In the rows, 128 means zero.
Where one turn sends some rows of the set: a few examples, then the rows asked
K_158: [122 148 125 105 128 131 118 131 154 156 127 116 135 134 124 149 153  89
 112 160  95 140 152]
K_259: [121 113 124 127  71 129 140 155 123 144 142 109 126 131 128 114 149 111
 121 140 119 106 136]
K_50: [127 121 117 124  82 119 148 154 139 135 140 104 123 128 119 109 145 109
 124 148 136 109 138]
K_43: [118 158 126 115  84 131 144 153 138 190 145 118 123 133 104 127 130 108
 135 160 126 142 142]
K_274: [104 148 107 120  94 138 134 150 151 160 139 141 132 129 127 118 159 112
 129 106 134 158 126]
K_58: [108 117 127 133 103 138 133 148 131 154 119 131 133 104 108 132 156 103
 121 103  96 115 140]
K_782: [121 139 135 112 127 142 119 135 130 124 110 112 127 132 107 102 162 108
 119 134 114 136 128]
K_784: [112 148 125 109 109 132 129 136 129 110 112 117 135 137 100 114 156 113
 123 148 108 139 127]
K_359: [134 148 119  98  98 139 108 162 142 129 146 127 125 142 131 132 134  99
 144 149 122 115 127]
K_261: [118 154 136  87 105 130 134 158 155 160 139 114 145 106  97 127 153 119
 142 113 122 133 153]
K_883: [ 98 140 119 115  95 128 126 148 132 163 130 146 121 132 123 119 162 112
 145 106 133 141 122]
K_426: [119 168 132 110  88 120 138 155 143 188 140 117 125 137 100 114 142 105
 140 144 130 142 140]
K_129: [136 118 128 122  88 125 142 149 121 130 130 107 121 131 125 119 152 112
 126 141 134 106 136]
K_797: [124 165 132 112  94 135 141 146 145 186 147 125 120 140 108 131 127 105
 132 157 124 146 143]
K_864: [113 119 118 131 112 143 125 153 151 161 132 137 141 104 108 135 156 111
 124 102  95 127 131]
K_955: [114 147 123 103 126 133 111 136 150 150 122 124 140 128 127 137 147  87
 108 150  89 150 150]
K_876: [124 111 124 129  78 112 143 143 136 139 136 108 124 131 129 114 154 107
 124 145 124 107 135]
K_751: [124 153 123 105 127 134 128 131 146 153 125 121 129 136 108 148 146  83
 115 153  90 150 151]
K_458: [132 159 143  97 113 146 133 145 154 161 142 123 148 109  95 138 150 124
 139 122 124 133 134]
K_822: [134 129 115  93  99 141 106 162 129 130 133 115 133 145 126 142 133 102
 128 142 130 128 132]
K_946: [116 165 128 108  95 124 144 145 138 184 136 115 137 137 103 129 132 109
 134 158 133 152 144]
K_886: [107 109 117 126  94 132 128 151 139 152 125 138 139  99 108 143 156 110
 118 108 101 124 134]
K_365: [123 141 132 104 134 140 114 134 154 158 122 124 139 136 118 149 156  92
 110 148  91 137 148]
K_293: [109 112 127 133 102 136 133 145 149 157 118 132 145 114 115 138 161  96
 119 106  90 133 135]
K_28: [126 125 124 127  76 109 145 143 131 143 142 114 121 142 122 110 150 110
 130 144 127 104 131]
K_621: [111 152 132 101 125 139 114 127 144 141 130 128 132 141 122 147 147  89
 117 158  94 144 142]
K_391: [110 117 121 132 104 138 133 146 137 162 120 131 137  98 104 138 151  99
 119 108  90 128 138]
K_404: [123 163 122 113  87 119 141 148 143 185 151 108 120 139 104 130 140 118
 133 155 127 136 150]

K_259 turns into K_404
K_158 turns into K_391
Now find these:
K_28 turns into K_797
K_621 turns into K_864
K_822 turns into K_261
K_883 turns into K_359
K_955 turns into K_886

